One turn or mirror swaps these rows in pairs. Which row does each one swap with?
The rows were stretched afterwards, more along some directions than others.
Mires: -1.71 -0.98 -2.89 +2.35 -0.41 +2.90 +2.94 +2.82 +1.42 -1.59 +4.03 +2.05
 +2.10 -0.17 -1.45 +2.34 +0.21 +1.05 -2.23 -0.64 -1.42 -1.60
fifi: +1.63 -0.08 -0.06 +0.71 +3.03 +0.66 -0.42 -0.15 -0.02 -2.40 -0.39 +2.77
 +0.61 +1.03 -3.16 -0.56 -1.06 +0.02 +1.87 +2.17 +0.10 +0.69
Gav: +0.81 +1.37 -1.61 +2.01 +2.08 +2.79 +0.76 +3.94 +0.02 -0.15 +1.55 +3.98
 +0.81 -0.05 +0.47 -0.25 +0.99 +1.59 -1.53 +0.77 -1.94 +1.37
Navu: +0.35 -1.77 -1.20 -0.96 -2.41 +0.02 +2.56 +0.10 +1.70 +1.23 +0.51 -0.21
 -0.82 -1.95 +1.53 +1.07 -0.59 -0.55 -1.43 -1.96 -0.27 -1.18
gavil: +1.16 -0.70 -3.10 +1.44 -0.61 +0.72 +1.03 +1.80 +3.12 +0.53 +2.51 +3.59
 +1.17 -0.61 +0.71 -0.87 -1.36 -0.01 -2.17 -1.90 -1.17 +0.76
pozo: +1.71 -2.00 +1.89 -1.82 +0.42 +0.12 -0.61 +1.82 +1.10 +0.14 +1.34 +2.82
 -3.64 -0.44 +1.56 -3.38 -0.15 -0.36 +2.34 +0.39 -1.09 -0.63
teras: +2.86 -2.89 -2.21 -0.46 +0.46 +1.08 -0.43 -2.31 +3.08 +0.01 +1.81 +2.75
 -1.83 -0.84 +1.48 -1.14 -2.43 -0.08 -0.22 -0.46 -0.88 -0.80
guzin: +1.94 +0.96 -1.96 +1.24 +1.64 +0.34 +0.85 -1.28 +3.47 +0.91 +1.53 +3.75
 +2.03 -0.88 -3.02 -0.88 -1.24 +1.54 -1.73 -1.20 -1.28 +0.81
Binit: -0.88 +0.18 +0.40 +0.16 -0.93 +0.07 +2.00 +4.65 +1.07 -2.25 +2.65 -0.43
 -0.13 -1.30 -0.49 +0.24 +1.08 +1.64 -1.08 -2.34 -1.91 +0.33
Buref: +0.99 +0.12 -0.94 +0.15 +0.05 +0.74 +1.24 +1.30 +1.24 +0.88 +0.76 +3.21
 -0.74 -0.60 -0.13 +0.15 +0.50 +1.44 +0.00 +1.18 -0.45 +0.32
kilit: +0.03 -0.93 -0.87 -0.40 -1.02 +0.34 +2.96 +0.17 +1.47 +1.18 +0.84 +1.29
 +0.15 -1.16 -0.08 +1.28 -0.34 -0.48 -1.44 -0.34 -0.42 -0.81
tuza: +1.51 -2.16 -0.32 -0.55 +0.59 +1.76 -0.18 -0.89 +3.01 +0.45 +1.22 +3.50
 -2.04 +0.32 -0.05 -1.54 -0.75 -1.52 +1.51 +1.34 -0.40 -1.34
kar: -1.09 +0.30 -0.03 +1.29 -1.10 +0.52 +2.73 +5.03 +1.18 -1.42 +2.85 +0.19
 +0.08 -1.57 -0.69 +0.96 +0.61 +1.77 -1.67 -2.60 -2.48 +0.14
kima: +0.13 -1.18 -1.14 -0.88 -1.88 +0.51 +2.96 +0.81 +1.92 +0.86 +0.60 -0.05
 -0.35 -1.85 +1.41 +1.49 +0.10 -0.29 -1.97 -2.10 -0.39 -1.32
Nivu: +2.62 -1.30 -1.79 +2.05 +0.89 +0.72 -0.51 +1.25 +2.15 +0.79 +1.68 +4.23
 -0.82 -0.49 +0.00 +0.01 -1.17 +1.93 -2.12 +0.19 -2.28 -1.45
Koguv: +1.09 -0.32 -2.68 +0.93 +1.31 +1.29 +0.45 +2.92 +1.70 -0.91 +1.89 +4.03
 -0.38 -0.01 +0.69 -0.75 -1.38 +1.05 -1.45 -0.13 -2.00 +0.02
Teso: +0.74 -1.38 -3.22 +2.24 -0.66 +1.41 +1.15 +1.69 +2.51 +0.54 +3.22 +3.90
 +1.09 +0.23 +0.75 -0.35 -1.77 +0.34 -1.54 -1.49 -1.42 +0.32
Farun: +3.77 +0.46 -2.59 +0.28 +1.77 -1.25 +0.33 -1.70 +1.11 +1.72 -2.32 +2.33
 +0.67 -1.49 +0.39 -0.98 -1.69 +0.90 -2.36 -0.82 +0.00 +1.70
nuret: +0.35 -0.27 -1.44 +0.72 +0.83 +1.58 +2.66 -0.30 +0.25 -2.12 +1.83 +0.66
 +1.08 -0.18 -2.45 +1.58 -0.84 +0.98 +0.64 -0.59 -1.47 +0.53
ren: +2.70 -0.35 -2.91 +1.31 -1.06 +0.64 +0.03 +3.06 -0.87 +2.07 +1.42 +3.76
 +0.12 +0.35 +3.13 -1.30 +0.22 +0.69 -1.60 -1.69 -2.19 +0.55
tulop: +0.10 -1.86 -4.48 +1.70 -1.65 +1.28 +1.05 +2.42 -0.36 +2.41 +1.58 +4.43
 +1.20 +0.91 +2.86 +1.87 -0.57 +0.81 -1.76 -0.59 -1.27 -0.96
silaz: -1.04 -1.10 +0.09 +1.40 -1.64 +0.67 +2.19 +4.84 +1.03 -1.32 +3.61 +0.52
 -0.54 -0.62 -1.02 +0.32 -0.10 +1.26 -0.32 -2.36 -2.32 -0.39
dun: +4.02 -0.20 -3.66 +0.69 +2.03 -0.03 +1.11 -1.04 -0.48 +1.39 -0.51 +4.15
 +2.51 +1.01 +1.42 +0.34 -1.84 +1.09 -1.50 +0.20 +0.11 +1.81
Sus: +0.27 -2.14 -0.81 +0.75 +1.52 +1.63 +0.89 +3.27 -0.09 -1.54 +2.50 +3.57
 +0.89 +1.27 -0.40 -1.11 +0.76 -1.12 +0.35 +2.00 +0.23 -0.26
gaz: -0.08 -1.38 -0.54 -1.04 -1.93 -0.23 +3.15 -0.08 +2.04 +0.56 +1.41 +0.40
 -0.23 -1.52 -0.03 +1.43 -0.69 -0.33 -1.36 -1.32 +0.07 -1.19
Mivem: +0.91 -1.81 -0.70 -1.47 -1.67 -0.93 +2.53 -0.51 +2.18 +1.87 +0.84 +0.78
 -0.89 -1.25 +1.28 +0.39 -0.52 -0.58 -1.50 -1.08 -0.11 -1.12
zuvom: -1.42 +0.18 +0.07 +1.04 -1.52 +0.96 +2.43 +6.06 +0.86 -1.37 +3.86 +0.35
 -0.42 -1.14 -0.75 +0.45 +0.80 +1.11 -1.08 -2.64 -2.58 +0.30
vuk: +1.14 -2.14 -0.40 -0.25 +1.60 +2.09 -0.88 +1.16 -1.04 -2.30 +0.93 +2.52
 -0.79 +1.20 +1.66 +0.19 -0.77 -0.12 +2.94 +1.77 +0.31 -0.63
Zufub: +2.21 +1.90 +0.02 -0.48 +2.65 +0.12 -0.15 +0.15 -0.58 -0.65 -0.54 +2.47
 +0.59 -0.05 -0.67 -1.07 +0.36 +0.46 +1.89 +1.46 +0.04 +3.18
nika: -0.20 -2.21 -0.82 -0.55 +0.39 +2.25 +0.83 -0.89 +2.35 -0.75 +1.68 +2.70
 -0.73 +1.12 +0.42 +0.14 -0.20 -1.79 +2.16 +1.30 +0.15 -1.65
gen: +2.35 -2.20 -1.28 +0.80 -1.33 +1.14 -0.69 +0.87 +2.93 +1.06 +3.13 +2.74
 -2.74 -0.72 -1.17 -2.32 -1.04 +0.75 +0.19 -0.22 -1.41 -1.15
Koso: +1.63 -1.03 -2.48 +1.89 -0.12 +1.18 +0.54 +1.68 +2.64 +0.23 +2.95 +4.26
 +0.72 +0.15 -0.24 -1.59 -1.67 -0.17 -1.02 -0.71 -1.29 +0.84
Fid: +0.96 -0.39 -2.94 +1.78 +0.03 +0.99 +1.13 +1.88 +2.71 +0.20 +2.67 +3.79
 +1.43 -0.37 +0.10 -1.18 -1.49 +0.46 -2.05 -1.43 -1.54 +1.02
nozem: +1.94 -0.04 -0.97 +1.16 +1.16 +0.57 +0.05 +3.57 -0.94 -0.14 +2.47 +3.33
 -1.08 +0.60 -1.32 -2.71 -1.17 -0.03 +0.90 +0.46 -1.74 +1.95
fenog: +0.74 -0.22 -1.51 -0.91 -1.42 -0.09 +3.21 -0.68 +2.29 +0.87 +0.45 +0.72
 +0.64 -1.45 -0.33 +1.59 -0.75 +0.36 -2.11 -1.41 -0.38 -0.68
nuzuz: +1.54 -2.01 -1.25 +0.10 +1.11 +1.91 +0.31 -1.15 +2.40 -0.13 +1.95 +4.17
 -0.55 +1.69 +0.14 +0.18 -0.98 -1.04 +0.91 +1.41 -0.21 -1.14
Rekiv: +1.04 -1.77 -1.11 -0.39 +0.72 +2.07 +0.76 -0.91 +3.20 -0.51 +1.59 +2.91
 -1.03 +0.45 +0.21 -0.72 -0.48 -1.27 +1.12 +0.02 -0.04 -1.08
vur: +1.50 -0.02 -1.69 -1.00 +2.03 -0.39 +1.10 +1.04 +1.19 -1.80 -0.80 +1.88
 +2.51 -0.80 +1.09 -0.13 -0.02 +0.16 -1.92 -0.17 +0.18 +0.90
nofo: +2.61 -0.21 -0.31 +1.45 -0.24 +0.42 -0.24 +5.01 +1.20 +0.57 +1.40 +1.49
 -1.37 -1.65 +3.27 -2.90 -0.52 +0.07 -3.24 -1.90 -2.35 -0.25
sen: +1.68 -0.77 -2.55 +3.01 +0.06 +1.79 +0.44 +0.94 -0.09 +0.15 +1.18 +3.15
 +1.18 -0.03 -2.28 -0.28 -1.41 +0.24 +0.27 +0.76 -1.27 +0.20
rol: -1.09 +0.10 +0.87 +1.01 -0.74 +0.56 +1.84 +5.11 +0.70 -1.87 +3.23 +0.36
 -0.58 -1.02 -1.68 -0.44 +0.49 +1.29 +0.03 -1.91 -2.44 +0.52
zom: +1.09 -0.08 -3.08 +1.43 +0.32 +1.10 +0.94 +1.49 +1.83 -0.38 +2.53 +3.31
 +1.95 +0.25 +0.49 -0.77 -0.74 +0.27 -1.68 -1.03 -0.85 +1.56
Pog: -0.56 +0.37 -1.85 +0.62 +1.47 +1.85 +2.95 +0.89 -0.49 -0.89 +1.24 +3.84
 +2.96 +0.97 -0.29 +0.70 -0.33 -0.40 +0.51 +0.96 -0.39 +0.92
maka: +1.71 -2.17 -1.13 -0.26 +0.32 +1.80 +0.10 -1.24 +2.58 +0.50 +1.93 +4.20
 -0.90 +1.21 +0.35 -0.22 -1.13 -1.53 +1.00 +1.45 +0.27 -1.31
bekup: +1.30 -0.21 -2.82 +1.29 -0.78 +0.75 +0.73 +1.57 +3.32 +0.78 +2.93 +3.70
 +0.55 -0.52 -0.08 -1.09 -1.76 +0.15 -1.97 -1.89 -1.41 +0.97
Kapob: +2.93 +2.71 -0.48 +2.64 +0.35 +0.31 +0.98 +2.76 +1.08 +0.77 +1.49 +4.12
 +0.72 +0.38 -1.44 -0.57 -1.55 +1.97 -2.07 +0.78 -2.54 +1.09
Mari: -1.84 -0.54 -0.04 +0.20 -1.16 +1.61 +1.36 +1.43 +2.31 -2.49 +1.36 -0.93
 +0.69 -2.77 -2.98 -0.30 -0.26 +0.29 +0.75 -2.14 -0.97 -1.17
lazad: -1.34 +0.21 +0.20 +0.92 -1.03 +0.45 +2.47 +4.93 +1.24 -1.90 +3.06 +0.37
 +0.30 -1.02 -1.40 +0.76 +0.71 +1.16 -0.63 -2.32 -2.09 +0.26
gade: +1.43 -1.52 -0.68 -1.34 -1.98 -0.53 +2.32 -0.18 +2.42 +1.51 +0.51 +0.66
 -1.07 -1.49 +0.68 +0.46 -1.20 -0.42 -1.71 -1.16 -0.22 -1.11
Runod: +0.38 -3.55 -1.49 +1.52 -0.15 +2.02 -1.45 +3.78 -1.21 +0.19 +3.37 +5.23
 -1.08 +3.11 +0.90 -0.77 -0.20 -0.83 +2.45 +1.68 -1.20 -1.48
nini: -0.49 -1.57 -1.43 +1.26 -0.63 +2.39 -0.23 +4.23 -0.83 -1.62 +3.48 +4.45
 +0.27 +1.79 +2.56 +1.19 +0.36 +0.41 -0.08 +0.86 -1.87 -2.14
tutek: +1.34 +1.15 -1.96 +2.22 -0.29 +1.17 +2.41 +2.37 +1.35 +0.48 +1.33 +2.88
 +1.54 -1.44 -0.82 +0.27 -1.59 +2.58 -3.60 -0.97 -2.27 +0.79
videg: +0.82 -1.47 -1.01 -0.10 +1.07 +2.45 +0.72 -0.52 +2.08 -0.18 +1.61 +3.10
 -0.77 +0.89 +0.64 +0.02 -0.52 -1.47 +1.06 +0.95 -0.07 -0.81
moto: +1.97 -0.87 +0.16 +0.90 -0.19 +0.82 -0.24 +3.93 -0.06 -0.06 +1.98 +3.54
 -0.69 -0.09 -1.19 -2.26 -0.66 +0.34 -0.34 +1.70 -1.15 +0.50
Nub: +1.09 -2.22 -0.38 -0.89 +0.69 +2.16 -0.34 -0.44 +2.36 -0.46 +1.95 +2.60
 -1.87 +0.34 +1.06 -1.23 -0.46 -1.78 +1.46 +0.62 +0.09 -1.30
busi: +0.91 -0.90 -3.31 +1.51 -0.95 +1.43 +0.91 +2.59 +3.26 +0.42 +3.39 +4.10
 +0.84 -0.14 +0.80 -0.82 -1.51 +0.00 -2.29 -1.56 -1.58 +0.34
mure: +1.85 -0.65 +1.59 +1.75 +1.63 +2.33 -1.04 +4.01 -0.19 -1.34 +3.07 +2.98
 -2.12 +0.27 -1.32 -3.67 -0.42 +0.45 +1.57 +0.89 -2.17 +0.79
mov: -1.67 +0.31 -0.27 +0.79 -1.20 +0.80 +2.54 +5.29 +1.58 -2.29 +3.14 -0.33
 +0.26 -1.47 -1.16 +0.48 +0.64 +0.97 -1.46 -3.35 -2.37 +0.08

tulop swaps with -> Runod
gavil swaps with -> lazad
Nivu swaps with -> sen
teras swaps with -> nuret
tuza swaps with -> kilit
Teso swaps with -> silaz
Fid swaps with -> rol
kima swaps with -> maka
Sus swaps with -> Buref
vur swaps with -> Zufub
Koguv swaps with -> nozem
ren swaps with -> nini
mure swaps with -> tutek

